In the data rows, zero lies at 4.5, halfway between 4 and 5.
Here are some numbered points:
[6 6 5 4 1 3 2 3 8 3 5 7 5 6 4 2 2 6 7 7 2 5 4 6 3 6 2 7 6 7 6 4] 0
[4 6 5 3 3 3 3 5 5 2 6 7 6 7 3 4 3 5 3 7 4 4 6 5 3 3 3 7 7 7 5 6] 1
[6 5 4 6 5 4 6 3 5 4 6 4 3 3 3 3 5 3 3 3 4 6 3 3 5 4 5 3 4 5 6 4] 2
[3 7 3 3 2 3 2 4 4 4 3 7 4 7 5 7 3 7 2 6 5 3 6 5 3 4 3 7 7 6 5 4] 3
[0 6 4 3 2 7 3 3 6 1 4 9 6 7 7 6 3 7 8 8 5 2 7 9 0 7 7 8 3 8 5 5] 4
[2 4 6 3 3 7 5 5 5 3 3 8 6 7 7 5 3 6 8 7 6 2 7 9 1 6 5 7 4 4 5 6] 5
[5 7 4 3 3 3 4 5 4 3 6 7 5 5 4 4 3 4 3 6 4 5 6 4 3 3 4 6 6 6 5 4] 6
[4 7 6 5 4 4 5 6 6 2 3 6 7 6 5 4 4 7 7 8 3 3 6 8 3 6 3 6 7 5 6 7] 7
[4 3 5 6 5 6 7 5 4 7 5 3 4 3 4 4 6 3 4 3 4 6 3 3 6 4 6 2 3 3 6 6] 8
[4 6 7 2 3 3 8 4 8 2 4 7 6 8 3 4 3 6 7 8 3 3 5 7 3 5 2 7 7 8 7 6] 9
[3 4 4 4 1 1 4 5 1 2 5 6 5 4 3 7 2 4 2 9 2 6 4 4 5 4 3 8 5 6 5 5] 10
[8 7 6 2 7 0 4 2 7 2 1 8 5 9 3 2 4 4 5 4 5 5 6 7 1 7 5 5 5 5 7 1] 11
[4 5 4 4 5 4 3 6 4 6 7 4 5 4 5 6 5 4 3 4 3 6 4 2 5 3 6 4 4 4 4 3] 12
[2 7 7 3 2 3 3 4 5 2 2 7 6 8 4 5 3 8 7 7 7 2 7 9 2 5 2 7 7 7 6 6] 13
[6 3 3 7 6 6 6 3 4 7 5 3 3 3 4 4 6 2 4 3 4 7 3 3 6 5 6 2 3 3 4 3] 14
[2 4 3 5 4 5 5 3 5 4 3 7 4 4 7 6 3 7 5 5 5 4 4 5 3 8 3 6 3 2 7 7] 15
[3 3 4 6 6 6 6 6 4 7 3 3 3 3 6 6 6 4 3 3 6 4 3 3 6 3 6 3 3 3 3 6] 16
[6 6 6 4 6 4 6 3 5 2 3 4 6 6 4 2 4 6 7 6 3 4 4 7 4 7 2 6 5 4 6 5] 17
[6 6 4 5 6 3 3 2 5 4 7 5 5 4 5 4 6 3 2 3 3 7 3 3 7 5 5 3 4 3 5 1] 18
[7 7 6 7 7 2 4 4 3 1 9 3 6 2 5 2 5 6 7 6 4 7 2 6 3 7 2 5 7 5 6 3] 19
[7 3 3 7 6 6 6 3 4 7 6 3 3 3 4 3 6 3 3 3 3 6 3 3 6 5 6 3 3 3 3 3] 20
[3 3 3 6 5 6 3 6 3 7 7 3 3 2 7 6 6 3 3 3 6 6 4 2 6 3 7 3 3 3 2 3] 21
[4 3 4 6 5 6 7 4 4 8 5 4 3 4 4 6 7 2 3 0 4 6 2 2 7 4 7 2 4 2 4 4] 22
[5 4 3 6 6 6 3 3 3 6 7 3 3 3 5 6 7 2 3 2 6 6 4 2 6 4 6 3 3 3 3 3] 23
[4 3 3 5 4 4 5 5 5 7 6 5 2 4 5 4 4 4 3 4 5 4 3 4 5 3 7 3 3 4 2 7] 24
Which two points above are nearest to each new point by angle? Their numbers follow each, nearest first.
[3 6 6 2 2 3 3 6 4 2 3 7 6 7 5 6 2 6 5 7 6 3 7 7 2 4 2 7 7 7 5 7] --> 13 1
[6 7 4 4 3 3 4 4 6 3 7 7 6 6 3 3 4 5 6 6 3 5 4 6 3 6 2 6 8 7 7 4] --> 0 9
[7 0 4 5 7 5 5 5 4 8 1 4 3 4 7 7 4 4 4 2 5 5 6 3 7 5 4 4 2 0 4 4] --> 16 22
[6 7 6 5 6 4 6 5 5 4 3 6 5 5 3 3 5 6 8 5 3 4 4 7 4 6 4 7 6 3 6 5] --> 17 7
[7 7 7 5 6 3 7 3 7 2 3 3 6 6 3 2 4 6 7 5 3 5 3 7 4 7 1 6 4 6 7 6] --> 17 9
[3 6 7 3 5 4 5 6 5 3 3 6 6 6 5 3 3 6 7 7 3 3 6 6 3 6 2 7 6 4 6 7] --> 7 9
[7 5 4 7 5 4 5 4 7 3 6 3 3 4 3 3 6 3 2 2 3 6 2 4 6 6 5 4 5 3 6 5] --> 2 18
[4 6 6 3 4 4 6 4 6 3 3 6 5 5 3 2 3 5 7 6 4 3 4 6 3 4 2 6 6 7 6 7] --> 9 7
[6 6 6 4 5 3 5 4 5 3 3 4 7 6 4 2 4 6 7 6 3 4 4 7 4 6 2 6 5 4 6 5] --> 17 7
[3 3 3 6 6 7 6 5 4 7 4 2 5 2 6 6 7 3 4 1 7 4 4 2 6 3 7 3 3 3 2 6] --> 16 21
[4 0 1 4 4 8 4 9 4 6 3 1 3 2 8 9 5 4 4 4 6 1 4 4 6 1 7 3 2 3 3 5] --> 16 21
[6 6 3 6 5 3 5 3 4 4 6 3 3 4 3 2 6 3 3 3 3 6 3 3 5 4 5 3 4 5 5 3] --> 2 18
[7 5 4 8 9 6 6 4 6 4 7 2 5 4 2 3 6 3 0 4 4 7 4 2 7 3 9 3 4 7 6 3] --> 2 20
[6 7 4 3 4 3 3 4 4 2 5 6 6 7 4 3 4 5 6 6 3 5 5 6 3 6 2 6 7 5 6 3] --> 0 17
[4 3 6 6 6 5 7 4 5 6 3 3 3 4 4 2 6 4 6 2 5 3 3 4 6 4 5 2 3 2 6 6] --> 8 22
[6 0 9 4 5 6 7 4 3 6 3 4 2 6 3 4 8 7 1 0 9 5 3 5 6 3 5 6 1 3 3 7] --> 16 22
[4 4 8 2 6 4 5 4 6 4 3 2 6 4 3 3 5 6 6 4 3 3 5 7 6 7 3 4 5 3 5 9] --> 17 7
[5 7 7 3 3 3 6 4 7 2 3 7 7 7 3 2 2 6 7 6 3 3 5 7 2 7 2 7 7 7 6 6] --> 9 7
[6 3 3 7 6 6 3 3 4 6 7 3 3 3 4 6 6 3 2 3 5 6 3 2 6 3 6 3 2 4 3 3] --> 23 20
[5 5 7 5 6 5 7 4 6 4 4 3 6 3 4 2 5 5 7 3 3 5 3 6 4 6 2 4 3 4 6 6] --> 17 19
[3 3 3 7 5 6 3 6 3 7 6 3 2 3 6 6 6 3 2 3 6 6 4 3 6 3 6 3 3 3 2 2] --> 21 23
[4 3 6 4 5 6 6 4 4 6 2 3 6 4 4 3 6 6 7 3 6 4 4 6 4 6 2 3 3 3 6 5] --> 17 8
[4 6 4 3 2 3 3 4 4 3 3 6 4 6 5 5 3 6 3 6 5 3 6 6 3 5 3 6 7 6 5 4] --> 3 13
[3 6 4 3 2 4 3 6 4 3 3 7 5 6 6 6 2 6 3 7 6 2 6 6 3 3 3 7 7 6 3 6] --> 3 13
[2 2 4 4 5 7 5 7 5 8 2 4 2 4 7 6 3 6 2 2 6 2 5 2 4 3 5 4 2 4 4 7] --> 16 24
[6 6 6 4 7 4 4 4 5 3 1 5 6 6 3 3 3 6 7 7 4 4 4 6 3 6 2 6 5 4 7 5] --> 17 7
[5 7 5 3 4 3 3 4 4 2 4 6 6 7 4 2 3 5 6 6 3 5 5 6 3 7 2 6 7 6 6 3] --> 0 17
[7 6 6 5 5 3 7 4 8 2 3 3 6 5 3 2 4 5 7 3 3 5 4 6 4 7 2 4 3 6 6 6] --> 17 9
[3 3 3 4 3 6 4 7 4 6 3 5 3 3 5 7 4 4 3 4 7 3 5 3 3 3 6 3 3 3 3 6] --> 16 24
[4 3 2 6 5 7 4 6 4 6 5 3 3 3 6 7 5 3 3 3 6 5 4 3 6 3 6 2 3 3 2 3] --> 21 23
[4 5 5 4 5 4 3 7 4 6 6 2 5 3 5 5 5 4 3 5 3 6 4 3 6 4 6 4 4 4 4 4] --> 12 21
[6 6 6 6 6 4 7 3 6 3 5 3 5 4 4 2 5 5 7 2 3 5 2 6 6 6 3 4 4 4 6 5] --> 17 19
[3 3 3 6 4 6 3 6 3 6 6 3 3 3 6 6 6 3 2 3 7 4 4 3 6 3 7 4 3 3 2 3] --> 21 23
[6 5 5 3 5 3 3 6 4 6 7 4 5 3 4 4 5 4 4 4 3 6 4 3 5 3 5 4 5 4 4 4] --> 12 18
[3 6 4 2 2 3 4 5 4 4 2 8 5 7 4 7 3 4 3 6 6 4 7 5 3 4 4 5 7 5 5 6] --> 3 13
[4 2 3 3 4 6 3 6 4 7 5 3 3 4 6 7 5 3 2 3 6 5 6 3 6 3 7 3 3 2 2 3] --> 21 23
[6 4 6 4 5 6 4 4 6 2 7 2 6 3 4 4 4 4 8 6 4 4 4 4 4 4 3 5 3 6 7 4] --> 19 17
[4 7 6 3 2 3 4 4 5 2 3 7 6 7 4 3 3 6 6 7 5 3 6 7 2 6 2 7 7 7 6 6] --> 13 9
[4 6 7 3 2 2 5 3 5 3 2 7 6 6 3 4 3 5 6 8 5 3 8 7 2 5 2 6 6 6 6 7] --> 13 9
